In the data rows, zero lies at 4.5, halfway between 4 and 5.
Here are some rows, each followed by its group. Groups can overlap.
[6 5 6 1 4 8 3 6 5 4 4 4 3 2 7 4 3 5 6 7 5 5 4 7 4 2 5 4 5 5 4 4 4 4 4 5 2 5 3] 1
[8 5 3 4 4 4 5 4 4 3 5 4 5 6 3 4 3 3 4 5 5 3 4 5 4 5 4 5 4 6 4 3 5 5 5 5 5 5 4] 2
[5 4 8 0 5 5 5 3 2 1 5 9 3 9 7 0 6 7 0 9 2 9 2 7 9 5 6 7 5 5 1 3 3 4 7 4 4 6 4] 1
[3 6 7 7 2 4 3 3 3 3 5 3 3 3 2 5 7 4 4 4 4 5 5 8 5 7 2 6 2 3 3 5 6 5 4 7 4 5 4] 3
[5 5 5 4 5 5 5 3 6 5 3 4 4 6 4 7 6 4 4 5 6 4 5 3 4 4 5 4 5 3 4 4 4 5 6 5 5 5 5] 4
[4 0 4 6 4 6 4 5 2 6 3 6 3 4 3 6 2 4 5 3 3 6 3 6 2 6 2 3 9 4 6 5 2 6 6 5 4 4 4] 5
[4 6 7 7 3 4 5 4 3 4 5 7 5 4 5 3 2 4 4 6 5 6 3 3 4 3 6 3 5 4 3 7 4 4 3 6 4 4 5] 3
[5 4 5 5 6 4 4 5 6 5 4 4 6 4 4 3 4 7 6 4 3 3 4 3 4 3 4 5 4 4 5 3 4 5 5 4 5 5 4] 6
[2 4 3 4 4 1 4 4 5 5 7 7 4 2 4 4 6 4 7 5 3 3 4 5 5 5 4 4 7 5 4 3 4 3 5 5 5 5 5] 7
[6 5 4 3 4 3 9 2 2 5 5 0 2 2 6 3 6 5 3 2 7 5 1 3 8 4 4 3 6 5 5 6 5 5 5 4 4 5 5] 2
[4 6 7 7 2 4 4 5 4 4 5 6 7 3 4 4 0 3 5 5 5 6 5 3 3 3 7 2 6 5 2 8 5 4 4 6 4 4 5] 3
[7 5 3 5 5 5 3 4 6 4 4 5 5 5 6 5 4 6 6 4 5 5 7 3 6 4 4 5 5 4 4 4 5 5 5 4 4 4 4] 2
[3 4 6 5 5 4 5 3 6 6 3 6 4 4 5 3 4 3 5 5 3 5 4 4 5 5 3 4 4 4 3 5 5 5 4 5 4 5 4] 3
[4 0 4 6 4 6 4 5 3 5 4 5 5 5 2 7 2 4 5 3 3 7 2 6 5 6 3 4 8 5 6 5 2 6 6 4 4 4 3] 5
[4 5 6 7 6 4 7 6 6 7 5 7 4 4 8 3 4 2 5 3 6 4 4 7 3 4 6 6 4 4 5 4 5 5 6 4 5 4 4] 3
[3 4 4 4 4 3 3 5 6 5 4 5 5 5 5 4 5 7 4 5 6 4 3 6 5 4 4 5 5 5 5 5 5 5 4 4 5 4 5] 7
[5 1 4 5 4 5 4 5 5 4 4 6 5 6 4 4 4 3 6 4 7 6 4 4 6 6 4 4 5 5 5 4 4 5 4 5 4 5 4] 5
[6 5 3 3 3 2 5 8 7 1 3 5 4 3 6 8 5 3 3 3 3 7 4 4 5 5 5 5 4 4 5 5 4 5 4 5 4 4 4] 7
[4 5 5 5 5 6 5 5 5 5 5 1 5 4 4 4 5 4 4 7 4 7 5 4 3 5 4 5 5 7 5 6 5 5 4 6 4 7 4] 6
[6 5 3 3 3 1 5 8 7 0 3 5 5 2 6 9 4 3 3 0 3 7 4 5 5 5 5 6 2 4 5 5 5 5 3 4 3 5 4] 7
[5 5 6 3 5 6 5 5 6 4 4 6 3 7 6 4 3 3 5 8 3 6 3 5 6 4 6 6 5 5 2 5 4 5 5 5 5 5 5] 1
[5 5 2 4 3 1 4 8 7 3 3 5 4 2 7 9 5 3 0 2 3 8 3 4 7 3 4 5 4 5 5 4 4 3 5 5 5 5 6] 7
[3 6 3 5 5 7 4 5 7 4 4 5 5 6 5 2 4 3 4 2 4 4 5 6 5 7 6 4 5 6 2 4 2 2 5 5 4 5 5] 8
[6 6 5 6 4 5 8 9 4 7 8 2 4 9 7 6 4 8 4 5 4 5 4 4 4 5 1 3 5 5 5 5 4 4 5 4 4 6 4] 9
[6 5 4 6 5 5 4 4 6 5 6 2 5 4 6 3 5 5 4 4 4 5 6 4 5 5 5 5 4 4 5 5 3 5 5 5 5 4 4] 2
[8 6 3 4 4 3 5 4 4 3 4 4 5 4 2 3 3 2 4 6 4 4 4 4 5 5 5 4 4 6 3 5 4 5 5 4 5 5 4] 2
[4 5 6 6 9 1 2 6 1 4 5 5 4 2 4 4 2 5 4 4 4 4 8 4 8 3 2 3 1 4 4 4 3 6 5 5 5 6 5] 6
[5 4 7 0 4 7 3 4 4 5 7 6 5 3 5 6 4 5 4 3 6 3 4 4 3 5 4 5 4 4 5 5 5 4 4 4 5 5 5] 1
[8 5 3 3 4 3 6 5 3 4 4 4 6 5 4 3 3 2 3 6 5 2 4 5 5 5 4 5 4 4 5 5 4 4 5 5 4 4 4] 2
[4 5 5 4 5 5 5 3 6 5 2 4 3 6 3 6 5 3 4 5 5 5 6 4 4 5 5 4 5 3 4 4 5 4 5 4 4 4 4] 4
[4 3 4 5 4 3 4 4 5 4 6 5 5 5 5 3 7 5 5 3 6 4 4 4 5 4 5 3 4 3 5 5 5 4 4 4 4 4 6] 5
[9 5 3 4 5 4 4 5 5 3 5 4 5 5 5 3 4 3 4 6 5 4 6 4 4 5 5 4 4 4 5 5 5 5 4 4 4 5 3] 2
[6 6 5 4 4 4 6 7 2 6 3 6 5 3 2 5 7 5 7 4 3 3 6 4 7 5 7 5 6 4 6 4 4 6 3 4 6 4 5] 9
[5 4 6 4 4 6 3 4 7 4 3 2 3 7 5 3 6 3 6 4 2 4 3 5 6 4 5 4 4 4 4 5 5 5 5 5 4 4 5] 1
[4 6 7 8 3 5 4 5 3 3 4 6 1 5 5 4 5 4 4 5 5 3 4 4 4 5 5 4 4 5 5 4 4 4 4 5 5 5 5] 3
[1 5 2 3 3 2 1 5 7 7 4 4 3 5 2 2 2 6 1 5 7 4 3 3 6 5 5 5 5 4 5 5 5 5 4 5 5 4 4] 8
[8 5 2 4 4 4 3 4 5 4 4 4 5 6 4 4 4 3 5 5 4 4 4 6 4 4 5 4 5 7 4 3 6 6 5 4 5 5 4] 2
[5 5 6 3 3 5 4 6 4 7 0 5 6 4 5 1 8 5 3 4 6 8 5 3 1 2 0 4 3 7 5 5 6 2 6 4 5 3 6] 9
[5 4 6 2 4 8 3 5 7 5 4 2 4 2 5 6 4 5 7 5 4 4 4 5 6 4 4 5 4 4 4 5 5 5 7 5 5 4 5] 1
[6 6 5 5 4 5 7 9 5 6 7 3 4 9 5 6 3 7 6 5 4 5 5 4 4 6 3 3 5 5 4 4 6 5 5 4 4 5 5] 9
[5 2 4 5 4 4 6 6 5 4 5 4 6 3 6 3 6 5 4 4 6 4 7 6 5 6 5 3 5 5 4 3 5 5 3 5 5 6 4] 5
[5 5 6 4 5 6 4 5 6 3 2 4 3 6 5 3 5 4 5 6 3 5 4 5 6 5 5 4 4 4 5 5 5 5 4 5 5 4 5] 1
[5 5 5 4 7 4 3 6 5 4 4 5 4 5 5 4 5 5 4 4 5 5 4 5 2 3 4 6 5 5 5 6 3 2 4 6 4 5 3] 6
[5 5 7 1 5 4 5 3 4 2 5 7 5 7 5 1 3 5 1 7 3 7 6 4 5 5 5 5 5 5 4 4 5 4 5 4 4 5 3] 1
[4 0 4 6 4 5 5 4 3 6 3 3 3 2 6 4 3 6 1 5 0 4 6 7 2 5 6 3 5 4 4 3 6 4 3 5 7 5 5] 5
[7 5 4 4 5 3 7 3 4 5 7 4 5 4 4 3 4 3 3 6 5 4 4 4 5 4 4 4 5 4 5 5 4 5 4 4 5 5 4] 2
[4 5 6 6 9 1 2 6 2 4 5 5 4 2 2 4 2 5 4 3 4 4 6 5 7 2 3 0 1 3 4 4 4 6 6 4 5 5 5] 6
[3 4 4 4 4 3 4 5 6 5 4 6 5 5 5 4 5 7 4 4 6 3 4 6 5 5 4 4 5 5 4 5 5 5 4 4 4 5 4] 7
[5 0 4 6 4 5 4 5 4 5 7 4 5 5 4 5 8 3 4 5 8 4 6 2 7 2 6 6 1 5 3 5 6 3 4 4 3 4 5] 5
[4 6 6 7 5 4 6 6 5 7 6 8 2 5 7 4 3 3 5 3 5 4 4 7 4 4 5 6 4 4 5 6 5 6 6 3 6 4 5] 3
[4 5 5 5 5 5 5 4 6 5 4 2 5 3 4 5 4 5 5 6 3 5 5 4 4 7 5 5 4 5 5 5 5 5 5 5 4 5 5] 6
[4 6 7 8 3 5 3 5 3 3 4 5 1 5 5 4 5 4 4 5 5 3 4 4 5 4 5 5 5 5 6 4 4 5 4 5 4 4 5] 3
[5 1 4 5 4 4 5 5 5 4 6 4 5 4 4 3 6 4 4 5 7 4 6 4 5 4 5 5 3 5 5 4 6 3 4 5 5 5 5] 5
[3 5 3 5 5 6 4 6 6 4 3 3 5 5 5 2 4 4 4 2 5 4 6 6 5 6 5 4 5 5 4 5 3 4 4 5 4 4 5] 8
[1 5 3 3 3 4 4 4 4 6 7 4 4 4 3 5 3 5 5 7 3 6 3 3 5 4 5 5 4 4 7 4 5 2 7 5 4 5 5] 8
[5 5 6 3 5 6 4 5 6 4 3 4 3 6 5 3 5 5 4 7 3 6 4 5 5 4 5 5 3 4 5 4 5 5 4 4 5 4 5] 1
[2 4 3 4 4 1 5 4 6 4 8 8 4 1 3 3 8 5 9 7 2 3 5 4 4 5 4 3 7 6 4 4 3 3 6 4 5 5 5] 7
[7 5 3 6 5 4 3 4 5 5 3 6 4 4 6 3 4 5 3 4 4 5 6 5 5 5 5 4 4 3 5 4 5 5 5 4 5 4 4] 2
[5 5 5 4 5 5 5 3 6 3 3 5 4 7 4 6 5 4 3 6 6 4 6 4 4 4 5 4 5 3 4 4 4 5 5 4 5 5 5] 4
[8 5 3 4 4 3 5 4 4 4 5 3 6 5 5 4 4 2 3 6 5 2 5 5 4 5 4 5 4 5 5 5 5 5 5 4 5 5 4] 2
[3 4 4 3 4 4 5 4 4 4 4 5 5 5 7 4 6 6 6 5 4 3 3 3 5 4 4 4 4 4 4 4 4 5 4 5 5 5 5] 8
[5 0 4 6 3 5 4 6 5 3 7 5 6 6 3 3 7 1 7 4 9 6 7 3 7 4 5 6 2 6 5 4 6 2 5 5 4 5 4] 5
[5 5 3 3 4 3 4 7 5 2 4 5 5 3 6 7 5 3 4 3 4 6 5 5 5 5 5 4 5 5 5 5 4 5 4 4 5 4 4] 7
[8 5 2 4 4 4 4 4 4 4 5 5 5 5 5 4 4 4 3 6 5 3 5 5 4 5 3 4 4 5 6 4 5 5 4 4 5 4 5] 2
[3 5 6 4 6 4 6 1 6 6 4 4 4 5 4 8 5 4 4 7 5 4 7 5 5 7 5 3 3 8 7 7 5 4 3 4 5 4 4] 4
[5 4 6 2 4 8 3 6 5 6 4 2 3 3 5 7 3 5 6 7 8 2 3 6 5 5 4 5 3 5 7 5 3 4 5 6 3 3 3] 1
[4 6 7 8 2 5 2 5 3 2 4 4 2 4 4 4 4 4 4 4 4 3 6 4 5 5 4 5 5 5 5 4 4 4 5 4 4 5 4] 3
[4 4 6 4 5 5 5 3 8 6 0 6 3 6 5 4 3 1 7 4 2 5 4 4 5 5 2 4 4 5 3 4 7 4 2 5 3 5 2] 3
[6 6 5 3 3 4 5 6 3 6 4 5 6 4 2 4 6 5 5 5 5 6 5 4 4 4 4 5 4 4 5 5 4 4 5 5 5 5 4] 9
[5 6 7 8 1 5 2 4 3 3 3 4 5 4 4 5 3 5 4 5 4 4 5 2 4 4 5 3 6 6 4 4 5 3 5 2 6 6 6] 3
[4 1 4 5 4 5 5 5 4 5 4 3 4 3 6 4 5 6 1 5 1 3 6 6 3 4 6 4 4 4 4 4 6 4 4 5 5 5 4] 5
[6 6 5 3 3 4 5 8 0 9 1 7 6 3 1 5 9 6 4 3 5 3 5 5 6 5 7 5 5 3 4 6 0 4 5 6 6 4 3] 9
[4 5 5 3 5 4 6 2 5 4 3 4 4 7 3 9 4 3 3 5 6 4 7 4 3 4 5 4 5 4 4 4 4 5 6 5 4 5 5] 4
[5 1 4 5 4 4 4 5 5 3 5 5 5 6 4 3 5 3 6 4 7 5 5 4 5 4 4 4 4 4 5 4 5 5 4 5 4 5 5] 5
[5 5 5 4 5 4 5 2 5 5 3 4 3 7 5 7 7 2 2 5 7 5 6 3 3 5 5 4 6 3 2 3 4 6 5 4 4 5 5] 4
[3 4 4 3 4 1 5 5 7 2 5 6 4 3 4 3 7 8 6 6 5 3 5 6 3 5 4 4 5 4 4 5 4 5 5 4 4 4 4] 7
[4 5 5 3 5 4 6 1 5 5 3 3 2 7 3 9 7 3 2 4 8 6 7 4 3 4 6 2 5 2 2 3 3 6 7 4 4 5 6] 4
[4 5 7 6 3 3 5 2 6 5 5 5 9 4 6 5 4 5 4 4 5 5 4 6 4 4 5 4 5 5 6 2 3 5 5 5 4 5 3] 3
[5 5 6 5 8 4 3 4 4 3 5 2 5 5 3 5 8 5 5 3 5 5 0 5 3 5 7 5 6 4 5 3 6 2 4 5 5 2 4] 6
[5 5 4 3 3 2 9 0 1 5 5 0 1 1 7 2 5 6 3 0 8 6 1 3 9 4 4 2 7 6 4 6 5 5 5 3 5 4 4] 2
[8 5 2 4 5 4 4 4 5 3 4 5 5 5 5 4 3 4 5 5 4 5 5 5 5 5 5 4 4 4 5 5 6 5 4 3 4 4 5] 2
[3 5 6 4 6 5 5 3 5 3 2 7 3 7 5 6 6 5 6 8 2 3 0 6 8 6 5 2 2 5 6 6 7 5 3 6 5 4 7] 6
[5 4 6 4 5 7 4 5 6 3 2 4 4 7 4 3 5 4 6 7 1 4 3 6 7 4 6 4 5 5 4 5 5 6 5 6 3 4 4] 1
[6 5 4 6 5 5 4 4 6 5 5 2 5 4 6 3 5 5 5 5 4 6 6 4 4 5 5 5 4 4 5 5 4 5 4 5 5 5 4] 2
[3 6 2 6 5 9 7 4 6 4 5 5 5 3 2 4 4 4 3 3 4 5 4 4 5 6 4 5 5 3 5 3 4 4 4 5 5 4 6] 8
[5 0 4 6 4 5 5 5 3 4 3 5 4 5 4 5 3 4 5 5 6 7 4 6 5 6 3 4 7 4 6 4 4 5 4 5 6 5 5] 5
[7 5 4 5 5 5 4 4 6 5 6 3 5 5 6 3 4 5 6 4 5 5 6 4 5 5 5 5 6 4 3 6 4 5 4 4 5 5 5] 2
[5 5 6 3 3 5 4 6 4 7 0 5 6 4 4 0 8 6 2 4 7 9 4 3 0 1 0 4 3 7 5 5 6 1 6 4 5 3 7] 9
[4 5 6 7 6 4 7 6 6 7 5 8 3 4 8 3 3 1 5 2 7 5 4 8 3 4 6 7 4 3 5 5 5 6 6 3 5 4 4] 3
[4 6 6 7 6 4 6 6 6 7 5 7 2 5 7 3 3 1 6 2 6 5 4 8 3 5 6 7 4 3 5 6 5 6 6 3 5 4 4] 3
Which 4 groups are nearest to each row below, nearest first, going by the distance to the centre of the group?
[5 4 6 4 5 6 4 5 6 3 2 3 3 7 5 3 5 4 5 6 3 5 3 5 6 5 5 4 4 4 5 5 5 5 4 5 4 4 5] >> 1 6 8 2
Which 5 groups are nearest to each row below, nearest first, going by the distance to the group's nearest row?
[5 5 5 3 4 5 4 6 6 5 1 5 5 5 4 3 5 2 6 3 3 7 6 4 2 3 2 5 6 6 4 6 5 3 4 5 5 5 3] >> 6 9 3 4 1
Group 5 spreads out most along one direction. Which 3 other groups' directions of most spread are closest to that one, closest first?
9 2 7
Which 4 groups are nearest to each row below, nearest first, going by the distance to the group's nearest row?
[4 0 4 6 4 4 5 5 4 5 6 4 5 4 6 4 6 4 2 5 5 4 6 5 4 4 6 5 3 5 3 4 6 3 4 5 5 5 5] >> 5 2 7 8
[3 6 2 6 5 9 7 5 7 4 5 5 5 4 2 3 4 4 3 4 4 5 5 4 5 6 5 5 4 6 4 4 3 3 4 4 5 4 6] >> 8 6 2 4
Which 5 groups are nearest to each row below, nearest first, going by the distance to the centre of the group?
[3 4 6 5 5 4 6 3 5 7 3 6 5 3 5 3 5 3 5 5 3 5 3 4 4 5 4 4 4 5 4 4 5 5 4 5 3 4 4] >> 3 6 8 5 1
[3 5 5 5 7 6 5 3 6 4 3 5 3 6 6 6 6 5 5 5 4 2 2 4 6 5 5 4 2 5 5 5 5 4 4 4 5 4 5] >> 6 1 8 3 4
[3 5 2 5 5 6 6 5 4 3 4 4 5 4 5 4 5 4 5 4 5 4 6 5 4 5 4 4 4 4 4 4 5 5 4 5 4 5 4] >> 8 5 2 6 3
[2 4 3 3 4 1 4 4 5 4 6 7 4 4 4 5 6 4 7 4 3 3 4 5 5 4 4 3 5 6 4 3 4 4 5 4 5 5 4] >> 7 8 6 5 3
[6 4 6 2 4 6 3 6 6 4 5 3 4 3 4 4 4 4 6 7 5 3 5 4 5 4 5 4 5 5 3 6 5 5 4 4 5 4 3] >> 1 2 6 5 8
Which 3 other groups have their centres nearest to the centre of group 2, nearest first?
6 5 8
Which 5 groups are nearest to each row below, nearest first, going by the average distance to the group's rows?
[5 5 5 4 5 5 4 6 6 4 2 2 6 6 5 3 4 4 5 5 3 5 5 4 5 4 4 5 5 5 4 5 5 4 4 4 5 5 4] >> 2 1 8 6 4
Group 7 spreads out most along one direction. Which 3 other groups' directions of most spread are closest to that one, closest first?
4 8 1
